Here are some points:
[   2    5 -124   17   -5 -127    2  -10   16  -14    5   -2   -2    7
   18   -7   11   16  113   65   45    9   68    0   24   45]
[-12   1   1 -16 -11  -7   2 -52 -43 -13 -48 -39 -12 -94  19   3  26  12
 126  86  58  12 -77 -11 -36 -38]
[  -1  -17 -127   -7    1    1  -11   -1   27  -26   23   32  -14  -14
   -2    2    3   19   37    0    4    2  127   -8   46   54]
[  4   5 127  12 -12   5   2  49  41   1  55  36   0  56   4 -11   7  -4
  18  17   2 -12  85  -5  23  26]
[  -9   -5   19    5   -4   17  -13  -87  -54  -36  -62  -58  -31  -83
   34   13    9  -10  127  104   54   -4 -127   -6   17   10]
[ 18 -12  38  14 -27  -7 -14  -1 -31  -6  -9  -1  -5 -25   9   5  17  19
  81  40  52 -13 -55   8 -44 -49]
[  -9   -9   40   -3    4    2   11   43   26   34   16   31   23   55
  -19   -8  -16   -6 -103  -72  -25   -7   37  -15    8    1]
[   3   -6   64   11    0  -12   -6   26   68   38   49   36   24   49
    6    8    5   -5   21    2   -3   12 -127  -12  -43  -54]
[ 12  13 -51   3 -12  13  -4  -9  21   3  24  -1  -7  -3  -6  -1   0 125
 -19  -5 -10  -7 -36  15   1 -10]
[  6  15  53   1   1   3  -7  39  -8   2   0   7   7  -2 -12   4  -6   2
 -15  -5  -1  14 -38 -19 -40 -41]
[ 20 -18  55   9 -10  13   5  33  54  13  48  49  32  72   1   3  -2   2
 -18  -8 -10  18 -26   1  -5 -21]
[   3   -3 -127   27    0   -9   -8  -82  -53  -30  -58  -46  -12  -96
   19    0   38   10   73   48   40  -10   85   22   35   59]
[   5    3   72   -2    4    2   12   17   32   18   12   15    8   35
    8   -7  -23    1  -36   -6   -9  -13 -116    4  -10   -9]
[   2   13   26    7   14    9  -15   37   52   27   45   39   11   31
   -5   -6   -4   -9 -111  -63  -56   -3  -41    5  -26   -7]
[ -4  -6  11 -18  -6   4   1 -42 -74 -30 -73 -52 -27 -74   2  -1 -14  -3
 -18 -16  -8 -11  32  -3  17  23]
[  15    2  127   -1  -15  -15   12    5  -58   -1  -59  -44  -11  -57
    7    2   24   15   33   13   15    5 -100   -1  -35  -30]
[ 13   9  48   4   1  -6 -15  37  29  23  43   4  -1  50  13   7  -3  11
 -31 -23  -2  -5 -30 -15  -9   3]
[  10  -22 -106   -4   -9   -7  -12   25   25    1   38   28    2   35
   15    8   11   10   53   48   29  -14   81    0   33   20]
[ -1   9  50   3   5 -12  12  28  28 -18  23  48  22  51   7   7 -11  -4
 -50 -32 -28  -2  53  26   7  25]
[  2   8  -1  -4 -22  -5   6 -72 -61   2 -48 -49 -21 -87  36  24  28  18
 127  82  76   4 -93 -11 -23 -59]
[   0  -17  -41 -120  -13    1   -5  -95  -54  -10  -48  -51  -27 -114
   11   12   12    0  127  114   83   -3 -106  -11  -20  -42]
[  7   2  41  10   0  16   3  18 127  25  19  28  23  50 -12 -12  -1  19
 -46 -26 -23   9 -33  -3   3  -4]
[  7   4  85   4   2   7   5   3 -23  13 -33 -20  15 -24   4  10   2  -7
  29   3   4 -10 -99  -6 -31 -56]
[   3   12  116  -12   28    1    7   77   48   24   20   45   37   93
  -28  -20  -16    0 -127 -105  -51    0    0  -14    7    7]
[ 13  12 127  16  -5  -8   8  10 -43  12 -91 -25  15 -19   3  -4  -6   6
 -15   4 -24  10 -67 127 -38 -46]
[   4   17  127   12   -4    9    6   71   48   53   38   30   36   92
  -14   -7  -22  -22 -127 -104  -72   16   -5   12    6   17]
[-13   2  71   5  12  10 -10  49  57  31  23  44  16  85 -15  -2 -24 -10
 -89 -57 -44  16 -86 -12 -13 -11]
[  7   6 127  11   4  -8  12  44  -1  14  -5  -5  17  41  -9 -19 -25   3
 -74 -46 -35  -8 -45  81 -22 -42]
[   4   -4 -127   -3    5   -4    2  -53  -68  -45  -50  -52  -22  -85
   26   17   13    7   46   37   24   -4  104   11   37   44]
[   5  -21  -36   12   10   -7   -6  -80  -47   -2  -49  -55  -23 -112
    8   12   32   28  127  124   72   11  -63  -10  -17  -22]
[ -8 -12  16   2  -6   3  -5 -59 -90 -42 -61 -38 -24 -74  10  10  14  11
  29  13   6   5  16   0   7  21]
[ -5  -7 -11 -10 -13   0 -17 -14 -72 -36 -60 -57  -4 -85  -5  11  -2  10
 -24 -18 -23 -10  31  -3  -5 -10]
[   4  -12   97    5   -4   13  -12    4  -27    6  -34   -9   19  -21
   13  -11   15  -11    4   16   -2   -7 -105   -3  -44  -59]
[-13  -6 -10  10   7  -7   7 -13 -35  -5 -21  -4   8 -14  -9 -18  18  -7
 -12 -10   3  17  30  10   0  19]
[ -11    0   93   -2    8  -14   -4   78   43   25   39   59   38   91
  -34   -7  -28  -18 -127  -99  -71    3    2  -12   16   10]
16 more points follow, each with its number after it:
[  -7  -15 -127 -127   10    7  -18  -50  -59  -31  -32  -31  -23  -89
   -3    6   11  -10   12   18   12    9  111   17   41   53] 0
[  8  -7  -6  18  -9   4   1  12 -11   4  -2  10  -2  49  14   7   0 -10
  51  34  15  -2  26  10  19  17] 1
[  12  -18 -100    7  -22    1    5  -40    6  -15   14  -16  -14  -19
   19    0    1    7  106   54   27   -3   75  -11   24   35] 2
[  7   5   6  11   1 -17   6   9  27  26  16  -1   1   3  -3   0 -10  -7
 -62 -33 -28  -5 -25  -8 -14 -27] 3
[ -2  16  48   4  16   8   2  61  27  19  36  45   7  51  -7 -11 -20   5
 -56 -37 -11   6  30 -20   0  21] 4
[   8   -2 -109   10   -4   10    8  -67  -17   -7   -6  -30   -8  -44
   19    5   23   10  127   99   49   -4   27    3   20   38] 5
[  1 -10  12   1   3  16 -12  47  56  18  51  55  10  65 -23  -3  -9  -3
   6  -6  -4 -11 -39 -23 -16 -33] 6
[  -8   -8 -109    9    6   14    3    7   21  -12   15   13   13   20
   17    1    4   18   67   31   38    5   75   -4   35   36] 7
[  16   -8 -127   -9    1    4   15  -17    2  -24   24   -3  -21   -6
   18   -8    6    3   38   19   17   14  115    3   49   66] 8
[  -6   19  105    6  -19    8   -2  -25  -76    3  -44  -47    1  -42
   10   -2   21   -3   57   23   31  -16 -101   -4  -35  -50] 9
[   8    9 -127    0   10   -3    0  -72  -52  -31  -42  -41  -23  -79
    6    6    8   20   36   36   39    0  114   10   52   50] 10
[   7   -9   39   17   19   16  -12   42   40   42   45   36   14   49
   -6  -12  -15  -37 -127 -100  -55    4  -21   -7   -9  -29] 11
[  10  -20  -70    0   15    5    4  -45  -95  -37  -75  -57  -18 -106
    9    8   16  -10   42   35   33    6   37   10   10   20] 12
[ 16  -6 -58  15  18  -5   4  -4  27  -1  18   8  19  42   2   2  18   8
  50  31  25   1  53  -8  21  29] 13
[  8  -8 -57 -12   0   3  -8 -24  27   8  33  30  -6  16   5  -1 -14  -1
 -14 -11   9   3  42  -1   7  19] 14
[  3  34  78  -6  15  -1   9  31  19  24  20  36  15  71 -10 -14   4  -4
 -53 -45 -26   1 -35   6  -8  -2] 15
Which of these numbered points is nearest to each point below, ignoring the 3 directions in which the first points spread most? Its number follows each.
[ 34  -9 -57   4  13  -6  -4  54  42  18  36  43  15  78 -34 -16 -11 -25
 -90 -47 -23  14  50   3  18   3] > 12
[  7   0  42  17  -7  -8   4  12  33  23  21  23  18  64 -12 -12   8  -8
 -32 -30 -19  -1 -34   2 -10   0] > 15
[ -4  -3 127  -6   2 -19  -2  14 -43   7 -27 -11  -3 -25  -2 -12 -11  15
  16   7   4   4 -78   1 -35 -39] > 4
[ -13   -9   63   21   -2   12  -10   22   38   34   21   24   22   34
    1    6   19   -2  -21  -33  -12  -15 -127  -16  -38  -84] > 11
[-11   1  -5  12  -2   9  -3 -53 -53 -17 -33 -66 -12 -56   0  -7  12   3
  61  51  21   3   3  -2  14  17] > 5
[-70   1 -58  17  -8   6   2 -19   1 -24  10  -2  -4   6  17   3   3  22
  72  36  17   4  16  14  15  22] > 7
[   0   -5  -66 -127    4    6    6   19   15   -1   25    0  -15    2
    7   -3   -5    1    6    5   -3    1   53    8    2    7] > 0
[ -10    6   78    5   10   10    5   92   40   17   19   50   21   82
    0  -12  -17  -11 -127 -110  -63   -1   60   -4   10    9] > 4
[  9 127  84   4  14  10  -2  13  40  18  20  23  16  48 -15   9 -15  -1
 -48 -30  -8   2 -17   5  10   1] > 15
[  8   4  43   9   4   0   6  33  29  18   9  10  19  58 -10   4   4  -5
 -62 -34 -42   5  34   1   5  19] > 13
[   7  -10   87  -10   11   -4  -63   63   97   62   74   76   35   79
  -23   -3   -8    1  -79  -47  -42  -13 -121   -2  -49  -61] > 11
[ 15  -8  42   0   0  10  -9 -32 -38  -1 -24 -26 -11 -55  -3  -4  -7 -11
 -49 -20   1   1 -16  10  -7   2] > 14
[   8    0  -87    2   -1    6   -1   15   41  -13   39   33   11   31
   -9   68   -8   -2  -39 -127    4   -4  114   -7   38   38] > 14
[  -2    4   53    5  -18   10    2  -74  -49  -14  -46  -51   -8  -72
   10   10   14    8  104   40   52    3  -58   -3 -127  -26] > 2
[  6  -7  30  -6   2   7  -5  49 -16  28   6  21  -7  18  -6   8   9   8
 -11 -10  -8  -6 -52  -5 -60 -63] > 6
[  15   -6 -107   -3  -15  -17    6  -26  -14   -2  -17    2  -13  -21
    5    8    1   -2   95   62   37   20 -127   -8   10   -4] > 12
[-10  -7  35  10 -12  -6 -13   6  20  11  19 -13   3  23  -9 -10 -10 -19
 -29 -22  -6   2  20  -1   0  23] > 2
[   0  -11   -3   13  -22  -10    2  -24  -30  -16   -4    4   -4  -41
 -127  -20    1  -15  -10  -13  -17  -16   30    3    9   19] > 6
[   8   -1   65    5   -3 -127    7   35   38   26   29   20   20   44
  -24  -16  -17  -16 -127  -79  -56   -3  -49   -8  -22    1] > 3
[ -11    0   -3 -127    4   13   -7   17   40   18   23   27    4   22
    8  -16   -4    0  -76  -53  -29   14  -42   12   -3  -28] > 0
[  8  10   2   9  14   0  -7 -34 -25  -6 -19 -37  -8 -21  -4   1   0   8
 -12 -13  -1   3  27  -5  20  18] > 10
[ -2   6 109   8 -27 -14   9 -13 -66   0 -66 -45 -15 -53   2   5   9   5
  49  42  10  -8 -84   0 -41 -41] > 9
[ 13 -12 104  14   8  23   3 -12 -55  -5 -68 -25 -10 -40  26  10  11  -1
  44  51  33 -14 -92 -20 -39 -44] > 4
[  8   2  86   4 -19   9  12 -12 -18  11  -4   1   8 -16  14   2  15   4
  57  45  19 -20 -57 -18 -11 -40] > 9
[  6  -6 102   4  -4   7  11  13  12   9   0   7  24  26  10   8   6  -3
  25   3   8  10 -62  -9 -33 -36] > 13
[ -3   7  46   5 -21  -6  -3 -44 -42  -9 -43 -50 -17 -76  21   2  12  31
 101  59  45  10 -74 -15 -24 -53] > 9
[  0  -6  79 -12  12   3  -1 -11  -2  16  -9  13   0 -26   8  19  13  -5
  47  27  14  -4 -56   3 -12 -31] > 4
[  -8    1 -115   27    2    3    9  -20   -9  -28   36   18    7  -15
   11   -7    4   -1   38   23   26   10  113    0   33   63] > 5
[   5   -2   60    7  -17    0    5  -51  -33   22  -29  -26  -21  -68
   22    9   12   -6   81   42   36    4 -108  -11  -34  -41] > 2
[  5  12  54   4   2   1  -7  19  13   4   3   7   6  23   3   0   0 -19
 -15 -13  -6  11  37  -9   4  31] > 4
[  -3   -5  -57    5    9   -4   -9 -105  -97  -30  -86  -79  -42 -127
    9   12   14   23   88   56   40   -1   26    1   22   12] > 10
[  -3  -11    3    2    0    0   -1  -95 -103  -28  -86  -80  -33 -124
   25   10   30    9  127  106   68   -4    3    8   20   25] > 13
[  0   7 -71   4  -4  18  -5 -36   2 -10   1  10 -20 -21   2  16  -2  18
  87  54  43  -1  46  -5  24  25] > 5
[ -2  -5 -51   3   8 -11 116   8  34  -2  36  28   4  37   7  -9 -17   0
 -27 -14 -18   2  45   2   5  15] > 8
[   9    6 -127    0    7   11   21  -18    0  -29   27  -13  -23   -2
    3    7    5   -8   46   32   25    0  127  -17   60   66] > 8
[  3 -13 -89  -3  -1   6  -9  50  33  -6  36  35 -14  67  -9  -1  -8   3
  11  93  -2   0  87  -5  38  32] > 1
[-11   1  78   8  14 -14 -14  -6   9  -4   0   0  11  16  16   0   3   7
  48  -3  21   3 -67  -7 -25 -17] > 9
[  -7   -3   86   17    0  -11    2   65   87   62   57   54   38   62
   -8   -6    0  -12  -53  -37  -34   -5 -116  -26  -46  -55] > 3
[ -7  -7 -63   4  -2 -10  -3 -45 -88 -29 -83 -50 -23 127  11   5  -2 -10
  35  30  20  19  32 -12   0   1] > 1
[  -4   14   89   -2  -15  -13  -13   69   70   50   62   51   41   72
  -20  -21  -10   -1 -102  -75  -42    1 -118    3  -49  -69] > 3
[   7   -3 -127  -14    9   -3    4   13   25   19   40   28   -5   21
   -1   -3   -3    5  -50  -35  -17    0   90    1   41   59] > 14
[ -6  -9 -92  19   6   1  -8  21  15   9  25  27   2  37   9 -16  -6  10
  24  25  26   7  77   3  29  33] > 7
